[[-20  56  26  -1]
 [ -7  22  10  -1]
 [ -6  15   8  -1]]
->
[[ -1  -1  -1]
 [ 26  10   8]
 [ 56  22  15]
 [-20  -7  -6]]

[[ -1  49]
 [  1 -55]
 [  2 -53]
 [  3   3]
 [ -3 -53]
 [  1  54]
 [ -2  55]
 [  2 -55]
 [  4 -58]
 [ -1  52]]
->
[[ 49 -55 -53   3 -53  54  55 -55 -58  52]
 [ -1   1   2   3  -3   1  -2   2   4  -1]]

[[ 3  4 26 16  6]
 [ 3  1 30 14 12]
 [ 5  1 26  5 12]
 [ 4  0 68  7 12]
 [11  1 50  9 12]
 [13  0 26 16  6]]
->
[[ 6 12 12 12 12  6]
 [16 14  5  7  9 16]
 [26 30 26 68 50 26]
 [ 4  1  1  0  1  0]
 [ 3  3  5  4 11 13]]

[[-26  24 -30  28  25  -7  27]
 [-35  31 -40  39  34 -11  36]
 [  9  -3   7  -9  -6   8  -3]
 [-26  21 -28  27  23  -9  23]
 [ 32 -28  36 -33 -30  10 -32]
 [-27  30 -34  30  29  -4  34]
 [ 43 -41  50 -46 -42  11 -47]
 [-38  35 -43  40  37 -11  40]
 [-42  42 -50  45  42  -9  49]
 [ 38 -34  43 -40 -36  11 -39]
 [-35  33 -40  37  33  -8  37]
 [-20  12 -19  20  15 -11  13]]
->
[[ 27  36  -3  23 -32  34 -47  40  49 -39  37  13]
 [ -7 -11   8  -9  10  -4  11 -11  -9  11  -8 -11]
 [ 25  34  -6  23 -30  29 -42  37  42 -36  33  15]
 [ 28  39  -9  27 -33  30 -46  40  45 -40  37  20]
 [-30 -40   7 -28  36 -34  50 -43 -50  43 -40 -19]
 [ 24  31  -3  21 -28  30 -41  35  42 -34  33  12]
 [-26 -35   9 -26  32 -27  43 -38 -42  38 -35 -20]]

[[ 55 -20  40 -55]
 [ -3  30 -20   2]
 [  9  34 -22   5]
 [-13  20 -19   9]]
->
[[-55   2   5   9]
 [ 40 -20 -22 -19]
 [-20  30  34  20]
 [ 55  -3   9 -13]]

[[-41  -9  -3  34   4 -14  13 -27  -2 -22  -2 -55 -53 -52]
 [ 13  23 -48  18 -26  20 -18  -5 -20 -28  32   6  48 -59]
 [-28 -17 -10  39 -15 -34  -7 -30  -8 -22   2  56 -15   8]]
->
[[-52 -59   8]
 [-53  48 -15]
 [-55   6  56]
 [ -2  32   2]
 [-22 -28 -22]
 [ -2 -20  -8]
 [-27  -5 -30]
 [ 13 -18  -7]
 [-14  20 -34]
 [  4 -26 -15]
 [ 34  18  39]
 [ -3 -48 -10]
 [ -9  23 -17]
 [-41  13 -28]]

[[ -4 -14]
 [-10 -11]
 [-49 -28]
 [ 30  -2]
 [-44 -26]
 [ 31  -1]
 [-33 -27]
 [-66 -31]
 [-47 -30]]
->
[[-14 -11 -28  -2 -26  -1 -27 -31 -30]
 [ -4 -10 -49  30 -44  31 -33 -66 -47]]

[[ 22 -19 -44  -4  21]
 [ 23 -19 -44  -2  21]
 [-48  -6  21 -20 -47]
 [-54  -9  20 -22 -53]
 [ 23 -18 -41  -2  20]
 [-41  -3  23 -15 -43]
 [ 24 -17 -43  -2  23]
 [ 27 -18 -46  -2  25]
 [ 23 -14 -34   2  20]
 [ 25 -20 -49  -4  23]
 [-50  -7  21 -22 -50]]
->
[[ 21  21 -47 -53  20 -43  23  25  20  23 -50]
 [ -4  -2 -20 -22  -2 -15  -2  -2   2  -4 -22]
 [-44 -44  21  20 -41  23 -43 -46 -34 -49  21]
 [-19 -19  -6  -9 -18  -3 -17 -18 -14 -20  -7]
 [ 22  23 -48 -54  23 -41  24  27  23  25 -50]]
